One vector is turned by the same rotation once a tick. Each row is the vector after some number of ticks, and that number follows the row.
The counts run from 0 to 370.
[ 20.5 -32.8  -1.0 -26.7  24.8   6.3  -3.3   4.9  43.4  17.0 -24.4 -11.7
  21.0 -16.7  -0.6 -46.2  18.1   0.7   5.9  31.7   0.5  -7.3 -25.7  24.7
 -10.9  16.4  21.2   1.5   2.3  23.0  10.1  -9.3 -25.6  31.2 -22.7  -4.3
  -7.9  10.5  -4.4 -13.7 -10.9 -18.1  -9.2] => 221
[-15.0 -20.3 -15.6  10.5 -20.4  39.5   1.2  13.0   3.9  16.1  -8.8  12.3
  22.3   5.4  19.4   0.6 -11.3  -9.0  17.6  -3.2  -4.3 -27.8 -61.1 -14.2
  45.9  25.0   2.0  -1.2  27.3   3.4  -6.2  22.3   1.4  21.3  13.1   6.4
  19.6  -4.8  -7.3  -9.7 -27.5  12.0  -1.5] => 170
[ 24.4 -22.3   6.1   2.0  16.8   2.1  -6.0  10.0  20.9  -2.8   9.9 -29.5
  15.0  12.6  -8.7 -50.4  14.2 -28.6   7.1  -4.2  -8.3 -13.3   4.8  26.7
  -9.7 -25.6  16.5 -12.2  -2.5 -22.2   4.8  -3.8 -12.9  31.9 -57.0 -27.2
 -11.7 -21.8   3.6  -6.3  -2.5  -8.3  -5.2] => 367
[ -6.3  14.0   5.6   8.7 -16.0  -9.6 -34.9  -2.5  25.4 -14.4 -21.6  11.6
 -10.0 -15.9  23.7 -32.5  10.4   3.9  10.8  26.6   8.6  21.8 -12.1  10.3
  36.7  23.3  37.5  10.3   3.3 -27.0   2.4  20.0  -4.3   2.8 -17.3   9.9
 -25.4  -9.4 -26.9  26.1   4.7 -28.6  -7.1] => 347
[ 16.2  11.1  -6.2  -6.9  34.2   4.7  -1.2 -12.1 -26.7  -6.5  59.4 -24.5
  12.1  13.8 -16.9  -1.2  30.9 -19.6 -27.6   4.9  28.5 -25.8  10.9   9.7
  -0.4 -40.3  -2.8 -22.1  10.9 -15.3   4.1 -25.5   9.1  21.1  -0.2 -32.2
 -14.7   6.1  -3.4  -5.8   6.0 -19.6  -7.3] => 8
[-30.2 -23.8   9.8  35.7 -15.7   8.1   2.8 -23.7 -19.7  13.0  25.8  -2.0
 -20.9 -18.6  -5.7  35.2  -0.1  -1.6  -1.8  -1.0 -24.1  -4.0 -11.2  -8.4
  -3.6  -9.6 -43.3  26.9  -9.7   1.6   5.1  15.9  26.6  -4.0  -8.7   8.0
  30.2   5.7   6.1   1.0  35.6 -15.2 -10.9] => 41
[ 18.7   0.9   4.7  -9.6  14.8  34.1 -20.3  21.4 -32.3   7.8  38.1 -14.1
   6.7 -25.8  46.6 -16.7   0.3 -18.2  -5.2  30.0 -31.0 -15.8  17.1 -18.6
   5.6  24.9 -29.4  -9.9   3.5   4.7  -6.2 -10.3  -9.8 -25.4  -5.8  28.4
  19.4   0.5 -14.8  -1.3  10.5 -23.2   2.8] => 68
[  8.4 -19.0  24.4  -4.5  -6.3   4.5  -8.7 -15.2  18.5  -1.9 -16.4  -4.4
   4.5 -19.4  28.5 -22.1  -2.0   4.8  18.9  -1.2 -28.7 -23.4 -24.1  32.0
  44.8  13.3  25.7  24.7  25.0 -24.8   4.9  11.1  -2.5  -4.3 -28.4  31.1
  15.8  -4.1 -15.2  -8.8   8.6  17.8   8.9] => 56
[ 16.3 -11.0  25.8  20.3 -26.9   0.0   2.5 -15.9 -24.3   0.5   7.3 -20.4
 -53.5 -19.7  -3.9 -25.1   1.1 -43.7  -5.1  -9.7  -8.4   1.1  -7.9  13.0
  -0.6   5.9 -30.9 -15.1   7.6  22.5  11.7  38.2   9.6  14.0 -11.4  33.4
  11.1  -8.4   6.9   5.1   1.5 -11.7 -27.5] => 63
[  3.8 -47.0   3.1 -11.6  -5.0  -4.3   2.0   3.3  30.4  39.0 -38.5  -7.3
 -18.8   0.7   2.7  -8.8   3.7  11.1   9.9   0.7  19.8  16.6 -32.3   9.1
 -31.1 -10.0  -1.4   7.2 -29.4  40.3 -21.1  -0.4  -4.5  37.3  16.2  -5.9
 -12.8   2.9  10.0 -15.1  -9.2 -11.1 -17.8] => 344
[-24.2  -1.7  10.2  11.3 -10.6   3.1 -20.9  21.2  -5.4  16.7  -8.7   4.2
 -18.4 -15.9  -7.6  17.5  -8.6  -2.9 -19.3  35.2   7.7  45.3 -30.5  -6.6
 -29.6  29.1  -0.7  15.5 -15.7  21.4   2.0  13.4  11.5  21.6  18.1  15.1
   9.0  27.7 -14.8   4.3   4.0 -49.3 -34.7] => 91
[-21.1   0.7   2.9  -3.1  14.2  -3.8 -17.9  -6.2  -0.5  -1.1  13.7 -15.9
  10.9 -35.7 -13.6  15.0  12.7 -10.2  -5.1  51.3 -16.5 -20.5  -9.3   8.6
  35.2  15.3  28.0 -10.0  45.4 -36.9  34.4  16.8  34.7 -18.6 -14.0   0.5
   3.5  13.3 -25.1  11.2  17.3 -10.0  -4.0] => 27
[-15.0  -8.8  13.1  16.1   3.4  -1.1  -7.6 -32.5 -18.3 -11.3  27.5 -18.2
 -26.2 -12.4  17.1 -27.8  -2.5 -16.5  15.8  13.0 -12.5 -43.0   3.6  -4.9
  -3.0  -1.3 -47.7  -4.6   4.7 -43.5  13.3   6.1   4.7  -5.3 -24.7  -4.9
  23.3  -7.4  -7.2  14.4  32.7  -2.7  -4.6] => 164
[ 23.1 -13.6  12.1 -12.6  13.3  22.8 -18.6   6.6   7.3 -12.0  12.8   2.7
  -7.2  11.5  45.8 -41.8 -16.7   7.8   6.6  -6.0  -7.7 -14.9  -0.8   5.6
  -7.6   1.7  -6.4  19.3 -43.5 -10.3 -18.9 -26.2 -35.0  15.7 -24.6  -5.7
   1.5   6.3  -1.4 -10.6  14.6 -28.5   2.8] => 97
[  1.7 -30.3  24.4 -41.8  17.8  19.9   7.0 -10.2   6.4  14.0  -9.4 -25.7
  20.4 -15.3  -1.5  -0.3   3.3  23.5   4.3  13.9  -3.9 -23.4 -44.4  -1.8
  -7.0   9.0  -9.4  33.9 -15.1   3.2 -20.0 -35.4 -21.4   7.1  -0.5   6.9
  26.7  36.1 -13.7 -18.9  28.6   8.3  23.2] => 184
[ 33.1  -0.4  25.4   4.0 -15.2   8.7  -7.2 -22.0  10.8 -36.2  -0.6  -6.2
  -0.8  -2.5   9.9 -45.5  19.2   0.7  -4.4 -25.7   5.5 -16.4  -6.8  15.9
  17.9 -20.4  -2.2  50.2  -2.2 -20.3 -17.0  -7.3 -31.7  18.5 -31.3  30.3
  15.4   7.2 -14.5  -0.1  12.6   5.5   0.1] => 202
[ 11.9   4.0 -13.8   6.8  -9.4  -8.5  -0.4 -17.4 -19.2 -10.4   6.2 -12.8
  10.4  -9.8 -15.3   9.8  21.3 -33.3   6.6  -4.5   9.5 -17.1 -37.7   6.7
  36.1   2.1  40.1 -28.4  52.4  14.0  34.8  24.4  28.1  -4.7   3.4  18.4
   5.1  -4.9   1.2   8.2  -8.4   7.8   7.2] => 35
[  4.9   4.0  -3.7  -9.6  33.6   2.5  -0.8  -3.4  18.6   1.9 -10.0  17.9
   8.0  -5.2  13.9   1.8  -7.2  35.1  -4.3  44.5  18.7 -18.5  -2.8  35.7
  39.3  -5.4  44.7  12.8  21.3 -31.4  -3.5 -12.6   8.4  16.7   2.9 -21.7
 -21.1  32.9  -6.6   2.1   1.4 -22.2   7.5] => 124
[-10.0   3.7  21.5  -3.4 -18.1  12.2 -31.5  25.6  -7.3 -18.0  19.2   1.0
 -21.7   8.9  31.9 -10.4 -30.6 -16.7  -3.5 -20.8 -13.0  25.6  -5.8 -13.2
  -4.5  25.8   4.1  20.5 -49.4 -31.9 -30.4  -9.6  -9.6   8.3 -27.9  16.9
  16.9  -4.1 -31.7   6.4  14.3 -28.5   1.9] => 215
[ 16.7  25.1  20.3   2.6 -11.7  12.6 -23.6  10.5 -16.4  -1.1  16.8   2.3
 -40.8   9.9  22.2 -21.8 -13.9  -9.7 -25.7   8.7  38.0  17.5  -7.2   8.9
  13.7   3.1  -5.6  -6.1 -12.3 -16.1 -33.0  10.8  -2.7  32.1  27.8  -5.1
 -19.1  20.9 -18.9  13.8 -18.2 -27.5 -20.2] => 219
[-24.6  -0.2 -18.4  39.8 -31.7  -3.6 -13.8   2.5  34.8   1.4 -27.3  23.7
   7.1  13.6  -0.1  18.4  22.2  10.7  -0.6   0.0  20.4  17.5 -36.5   4.6
  23.9   6.2  50.7  13.6   0.6 -18.7   2.7  20.5  10.2  29.9   4.6  -6.4
 -18.8  -5.9 -17.0  17.1  -0.5 -24.9 -22.7] => 238
[ 17.3 -20.1   6.2 -20.7   4.7  -7.8   8.8 -54.2 -18.5 -23.5  12.8  -7.2
 -13.0  23.1  22.4   5.8 -18.8   8.8  22.3 -32.6  28.5 -43.3  -6.5   7.7
   4.6 -22.1  -3.7   9.6 -10.7 -21.1 -14.1 -33.9   4.2  -5.2 -11.1  -8.2
   6.1   9.8  18.7   4.6  33.1  19.0  33.5] => 29
[ -6.4 -20.1   5.8 -26.2  20.2  -3.5 -17.4  -4.7  14.6  27.4  -8.5 -28.5
  15.0 -24.8  15.5 -33.0  50.0  11.2   0.8  42.9  -0.7   9.4  -6.2  10.9
 -37.0  -3.3 -16.0  -2.0 -25.7  22.4  -5.7 -24.5 -22.5 -15.1   5.9  -7.6
 -22.9   3.2 -10.6  -8.3  20.0 -14.6  13.4] => 213
[ 10.6   7.5 -13.2  19.6  24.0  14.8 -10.5  17.9 -14.4  18.3  19.3  14.5
   1.9   0.6   7.0   3.7  -0.7   5.6 -14.5  42.7   8.1 -15.8  -9.4  17.6
  45.5   0.2  28.4 -27.1  39.9  -7.7  21.9  10.6  24.1  19.3  26.3 -14.7
 -17.3   3.5  -4.1   4.4 -28.6 -40.1 -17.5] => 132
[-11.2  -5.0   7.6  40.3 -24.4 -26.1  -6.9 -16.6  -8.4 -12.2   1.5   8.3
 -45.6  -6.1  12.9  10.8  11.7   2.7 -11.6  -2.5  10.7  24.6  -1.7   0.8
 -36.2  -1.4 -21.6  16.6 -36.3  11.7  11.1  12.2  10.5  18.4  12.1   6.0
   0.5   0.6   9.1  19.9  24.9 -50.6 -25.5] => 100
[-14.0  -3.0  27.2  -1.3  12.0  12.4 -23.5  13.8  -6.3  19.3  26.7 -21.5
 -13.3 -23.3   5.3  -6.3   8.7  -0.3 -30.2  33.9  -0.2  15.9   2.7  -5.8
 -33.0   3.3 -28.9  17.8 -35.2 -17.3 -15.8 -12.3  -6.5   2.0 -12.3  -4.3
  13.3  18.2 -27.7  -6.0  39.5 -34.6 -17.4] => 214
[-13.0 -28.5  15.5 -23.8  12.9 -30.0   4.3 -29.2   4.4   3.7  10.3 -42.8
   5.8 -22.4 -32.9   8.3  21.3 -15.2  -0.1   7.1 -14.4 -30.8 -18.5  11.2
 -22.4 -11.7   1.0   3.5   8.1   1.5  16.4 -11.2  26.8 -10.4 -24.4  -6.0
  18.4  11.0  -2.8  -3.5  42.6  14.6   6.1] => 281
[ -2.6 -27.0   0.8  24.8 -30.1  -6.4   2.8  -7.7 -37.7  12.4  19.1 -19.7
 -34.9   5.7   2.0   0.6   2.8 -53.5  13.9 -41.1  -8.3 -17.1  -9.5 -13.8
 -17.1   1.6 -34.2 -31.4   4.3  32.2   6.2  29.2  14.1  -0.2  -4.3  11.8
  19.2 -23.4  20.1  11.7  -2.3   4.9 -10.2] => 295
[ 21.6  12.6  34.1  14.0 -19.4   5.0 -11.8 -13.1  -2.9 -13.4  11.7  -3.4
 -32.6 -11.4  -6.4  -8.6  13.8  10.1 -29.5   6.8  15.9  17.8  -0.7  25.0
  25.8 -27.4  -4.3  43.5   3.8  -6.4 -25.0  23.4  -3.1  25.7  10.5  30.4
 -13.4  17.4 -15.9   2.5  10.0 -26.8 -23.2] => 210
[ 26.6   4.5   7.8 -15.0  -0.5  21.6 -17.8  30.5 -13.3  -9.6  30.9 -39.4
  19.8  -2.8   2.8 -45.3  34.2 -51.8 -17.1  -2.2  -7.5 -11.1  -6.0 -12.6
 -15.4  10.7  -6.2 -34.6  -1.6   1.8 -12.2  -4.5 -25.6   7.9 -18.1   9.9
  15.4  -8.5 -24.8   0.5  -1.1   2.6   4.6] => 76
[-19.5 -13.5 -29.4  -9.0  22.4   4.9  -0.6  15.4 -31.3  29.0  27.8  -2.9
  16.5 -13.4  18.3  32.5 -10.4 -20.3  -4.0  30.7 -13.1 -15.0 -16.2   1.5
  -3.5  18.3   1.6 -47.2  12.3  32.6  18.6  -7.5  26.8 -20.1  23.0  -1.4
   4.8   0.8  -0.1   1.3  -6.8 -12.4  19.0] => 31
[-37.3 -31.1  -4.7  42.9 -16.0   8.3  11.9  -0.1  -2.1  17.2  22.3  18.3
 -39.5  25.1  12.9   8.8 -31.7  -1.0  12.0 -15.4   1.6 -21.7 -12.3 -17.6
  -2.2  -4.8 -32.2   6.7 -37.7 -21.1 -11.2   7.6  19.9  26.4 -16.2 -29.9
  11.1  -9.9  11.0   6.2  17.3 -19.7 -18.3] => 265
[ 17.1 -11.1  -9.0  24.0  -7.5 -20.8 -21.0 -13.4   2.2 -25.9   6.7  18.3
 -14.7   1.7  55.2 -22.0 -10.3   4.8   9.3   4.2 -17.8  12.5  14.7  15.6
  19.4   8.4  13.9  14.4 -39.2 -12.5   1.2 -15.2 -12.3  -8.3 -24.9  11.0
 -16.0 -12.0  -5.2  13.2  28.1 -38.5   6.5] => 224
[-10.5 -14.9 -26.8 -11.4   3.1  -5.4  -2.9 -19.5  -6.8 -19.8   0.9   2.4
  44.2   2.0   5.4  36.3   2.5  -2.1   9.4 -27.4 -17.0 -10.2 -44.3 -10.9
  24.8  14.1  41.6  16.2   6.9  16.6  10.6 -36.2  13.2 -28.9 -15.5  18.0
  18.7  16.8 -12.0   8.7  12.3  -2.2  31.1] => 166
[ 15.1  20.4  27.5   5.2 -19.1  -1.9 -33.2  28.2  -6.1  -4.7  12.9  -8.9
 -40.4 -17.8   2.6 -31.5   6.6 -41.1 -17.1  18.5   3.1  29.9   5.1   8.5
  -0.3  21.3  18.8 -18.8   6.4 -18.8  -6.4  24.9   2.5  24.6 -16.4  12.1
   2.8  -9.3 -35.6  15.9  -6.8 -28.8 -28.6] => 346
